Turns in one plane each, and the order they were made in; the first pair answered:
z987:
375,165,57,-196,-41,38,-243,-31,181,237,-46,231,38,245,50,169,-140,182,88,-351,-90,262,426,60,-85,50,-66,149,32 |-> 220,14,260,-260,-66,146,-228,99,-131,55,13,8,-227,125,190,-100,-241,152,-19,-65,-530,46,292,218,163,-136,-259,-59,41
-58,-71,-132,-117,-399,63,-116,-38,-99,108,9,223,133,99,123,-116,110,73,42,-129,-27,162,289,124,33,-88,118,-10,121 |-> -141,-126,-64,-71,-413,116,-102,42,-214,25,1,103,28,11,153,-177,85,57,4,13,-185,96,189,166,118,-143,100,-103,122
-140,48,-81,-59,63,14,-151,-6,3,-100,94,-13,11,108,-125,-82,-192,-45,-168,-139,63,-74,-78,54,125,-149,-263,-18,-270 |-> -213,41,-88,95,30,53,-97,90,-29,-181,19,-145,-75,-50,-155,5,-157,-56,-182,21,20,-47,-205,36,139,-79,-112,-67,-273
-466,-247,-422,74,-377,-116,-52,-256,-297,-186,331,125,308,161,-103,68,22,-275,-50,103,416,100,225,59,-21,-134,10,-196,-36 |-> -483,-292,-345,32,-391,-89,-56,-242,-377,-241,352,81,239,147,-78,-9,-6,-273,-82,146,306,43,208,110,39,-173,-66,-235,-38
z978:
195,-6,394,-433,192,-291,186,512,206,51,-127,-109,-95,-64,45,-167,-115,21,-179,-198,184,39,238,-265,-143,107,-325,31,-148 |-> 86,-52,249,-402,184,-366,247,455,172,11,-42,-49,7,-37,-56,-204,-37,-38,-185,-186,400,-22,145,-346,-197,87,-314,11,-181
-64,-37,134,-90,-9,-12,-86,-231,-125,105,110,221,-38,193,119,-239,-38,-9,122,-180,40,-33,86,-65,128,-140,-112,-112,-47 |-> -133,-63,-65,-77,-157,40,-38,-116,-144,97,21,255,-14,93,31,-154,159,35,80,-69,156,147,55,-211,15,-107,54,-218,-106
-46,-196,-328,-358,-285,250,-146,-37,-137,52,45,364,145,163,45,-31,111,88,-117,-14,63,96,251,-155,-5,-248,-160,-311,-146 |-> 120,-134,-120,-402,-231,316,-257,13,-101,87,-36,281,16,163,188,2,-35,148,-94,-56,-230,114,361,-10,60,-246,-231,-260,-94
z928:
-16,-97,-98,-120,-201,120,-129,2,-199,-34,66,140,16,40,-15,-34,119,-19,-30,139,-110,-29,65,-49,-16,-109,-24,-208,-65 |-> 3,-94,-121,-108,-228,116,-137,23,-178,-30,33,142,4,7,-27,13,148,-12,-28,140,-106,13,56,-51,-46,-76,17,-205,-63
-27,97,-74,394,-72,-25,-49,-40,40,-89,-110,104,132,-248,-132,215,32,-52,39,-21,46,-9,-50,60,-80,-39,347,36,51 |-> 0,123,40,367,-54,8,53,34,16,-64,-224,-20,1,-316,-88,196,28,17,22,37,-59,20,-86,86,-38,-2,338,36,72
150,66,150,49,199,-78,42,57,125,69,123,-69,21,86,84,-208,-195,35,-144,-139,-63,-303,-155,222,106,70,-443,1,205 |-> 110,45,-8,73,153,-113,-73,-51,150,56,252,73,211,175,15,-160,-187,-40,-114,-210,79,-338,-116,195,45,37,-415,18,191
108,294,-185,123,-63,136,143,257,142,135,-222,23,27,-197,-51,277,163,221,51,53,182,278,-48,-245,-196,232,316,-83,126 |-> 125,296,52,25,74,155,312,339,57,150,-315,-149,-179,-265,71,93,102,303,-8,115,14,213,-102,-186,-78,209,157,-72,160
z368:
197,209,119,-44,10,-75,-167,-81,239,40,28,36,90,197,103,152,-16,-26,26,-230,-152,84,72,144,-36,121,2,168,33 |-> 154,157,99,-134,-13,-83,-203,-121,184,27,109,85,131,262,120,61,-18,-52,-1,-261,-165,18,108,131,-22,18,-111,124,10
-5,-136,-24,-158,-186,93,-68,6,-79,24,140,218,-18,200,103,-95,177,86,-51,4,-16,98,205,212,96,-325,-151,-108,-198 |-> 140,48,80,-10,108,-31,332,61,144,173,-133,34,-87,61,48,-20,239,189,-10,-69,327,250,34,93,-12,-1,33,102,-127
20,7,-32,-132,-247,102,127,-228,4,73,-110,133,163,194,167,64,101,134,-260,-64,192,102,304,-192,-190,77,67,125,-62 |-> 58,35,-44,-2,-304,154,31,-169,31,37,-160,95,135,113,159,234,74,130,-237,-5,78,175,294,-160,-199,139,221,135,-39
-25,72,-94,4,-89,61,-149,81,-135,28,90,7,100,34,-30,200,-2,-14,28,-103,14,56,34,97,-50,49,212,24,78 |-> -78,18,-87,-160,-35,0,-35,4,-173,60,158,75,144,135,-13,17,1,-12,-10,-147,129,-23,44,76,-54,-26,18,8,41
z411:
36,21,-72,298,190,-239,57,-27,231,-112,-207,-128,105,-379,-10,-126,-100,-27,136,-45,211,214,-109,41,-77,313,26,126,142 |-> 214,-29,3,-127,-84,-61,-276,17,161,-14,-179,111,31,-164,158,-147,-159,88,118,-176,-268,324,332,199,-23,51,-229,13,84
-246,-269,118,-108,-288,291,24,-30,-141,-90,26,30,-185,-157,-14,-77,5,115,-243,407,-19,-132,302,104,203,-127,31,-167,-145 |-> -219,-91,212,302,109,115,234,-129,63,-116,-13,-189,-117,-279,-83,54,-101,53,-137,344,308,-195,4,99,139,200,233,83,-39
-36,-161,-226,3,-109,48,18,188,-154,-78,95,-102,-151,-174,-28,-37,26,63,-18,96,-401,-36,116,91,164,-85,17,-67,120 |-> -66,-96,-232,234,86,-71,175,146,-67,-115,68,-248,-106,-259,-84,-4,-1,8,20,105,-212,-105,-81,52,123,73,138,65,160
38,72,-145,-201,-182,1,33,98,36,162,-105,160,-9,36,-151,-21,285,91,-82,-88,87,206,186,-95,-115,-86,81,-136,-90 |-> 16,144,-139,42,28,-102,160,46,138,149,-122,23,22,-41,-208,39,251,56,-33,-79,288,154,17,-123,-144,80,208,-16,-24

Between the rows of a pair lie 2 to 3 turns.
50,67,298,17,448,-246,96,-168,35,-125,301,-37,22,214,115,-236,-307,-49,151,-153,-65,-302,-316,280,86,79,-206,225,228 |-> 23,98,-388,222,-145,-69,-133,55,184,-101,77,265,228,46,-168,384,157,-4,188,-33,173,304,-178,-56,-267,202,519,38,102 -> z928 z928 z978
-4,-67,-131,131,-8,-127,-154,-87,3,-178,220,37,237,29,-76,39,-36,-305,-164,140,52,-214,-84,-161,-76,21,87,-22,-23 |-> 277,93,104,-14,171,-175,-157,-117,185,11,102,49,188,144,40,85,-163,-190,-106,-118,-5,-105,82,-66,-97,117,-1,187,58 -> z368 z411 z368
26,87,-162,266,146,125,49,-67,-39,-22,-15,284,308,-238,-60,164,-120,-288,-15,-414,71,-29,39,23,-82,117,144,-75,-104 |-> -129,-28,-116,219,161,114,80,-108,-187,-128,113,230,270,-221,-44,-54,-166,-346,-66,-308,1,-232,-58,47,20,-26,-37,-175,-129 -> z368 z987 z411
-183,-71,-333,228,-165,50,-95,-189,-124,-279,359,224,511,-152,-135,-90,466,-126,166,86,305,-80,-168,16,-137,24,59,90,142 |-> 127,-1,-44,-49,-422,360,-113,260,-183,-117,-109,88,20,-317,89,20,549,230,74,229,-374,338,91,147,-72,12,109,-35,150 -> z987 z978 z928
44,72,-164,182,-95,-136,-145,-355,17,-156,185,331,248,-17,-79,216,-291,-243,122,-79,147,-130,-38,57,-44,48,-100,-74,7 |-> 133,169,-170,224,-27,-147,44,-276,138,-56,-6,299,199,-111,-124,320,-191,-140,127,-98,311,36,-81,-27,-134,197,50,6,16 -> z368 z928
-110,168,-48,-15,-303,191,58,27,-104,-9,15,-32,177,-149,-1,-260,246,-240,180,148,-172,-28,26,138,89,137,357,219,212 |-> -138,109,-110,-162,-271,125,129,-40,-126,39,97,70,247,-31,-5,-400,291,-241,147,95,-12,-86,60,83,58,47,219,212,177 -> z368 z928
-103,57,-147,316,-279,119,-204,41,-59,-120,158,-99,-66,-36,72,271,107,-183,0,-35,47,95,-228,-22,-66,-63,195,-314,-70 |-> -179,-70,-52,-72,-204,21,30,-14,-205,-44,263,-25,-98,134,129,-182,181,-136,-119,-92,188,-70,-206,-73,0,-260,-223,-327,-117 -> z928 z368
85,-7,32,-78,58,-87,115,-33,-23,43,31,-75,-121,8,158,-82,-99,119,-60,22,-25,-45,-94,116,-26,20,-165,96,43 |-> 28,-40,-64,-56,-139,3,10,60,-91,-27,6,-65,-151,-44,149,3,-52,111,-68,145,-158,17,-60,118,-28,-28,-81,-21,12 -> z368 z411
89,116,112,104,-101,60,68,170,236,22,-86,222,84,-47,-113,52,95,288,-12,26,90,-7,116,201,-137,101,31,-174,101 |-> -75,45,83,174,26,-22,175,96,159,-53,8,165,120,-64,-144,-89,88,184,-30,81,250,-183,-73,153,-83,82,-36,-182,99 -> z978 z411 z411
150,-38,-64,212,-21,48,-178,47,126,91,-123,-68,26,-100,90,353,-109,140,17,11,-115,87,-65,40,-45,170,401,183,98 |-> 200,-104,-30,-173,4,-18,-260,-150,120,197,71,192,166,216,162,112,-143,126,11,-249,-31,-13,178,69,-37,-34,3,221,55 -> z987 z368
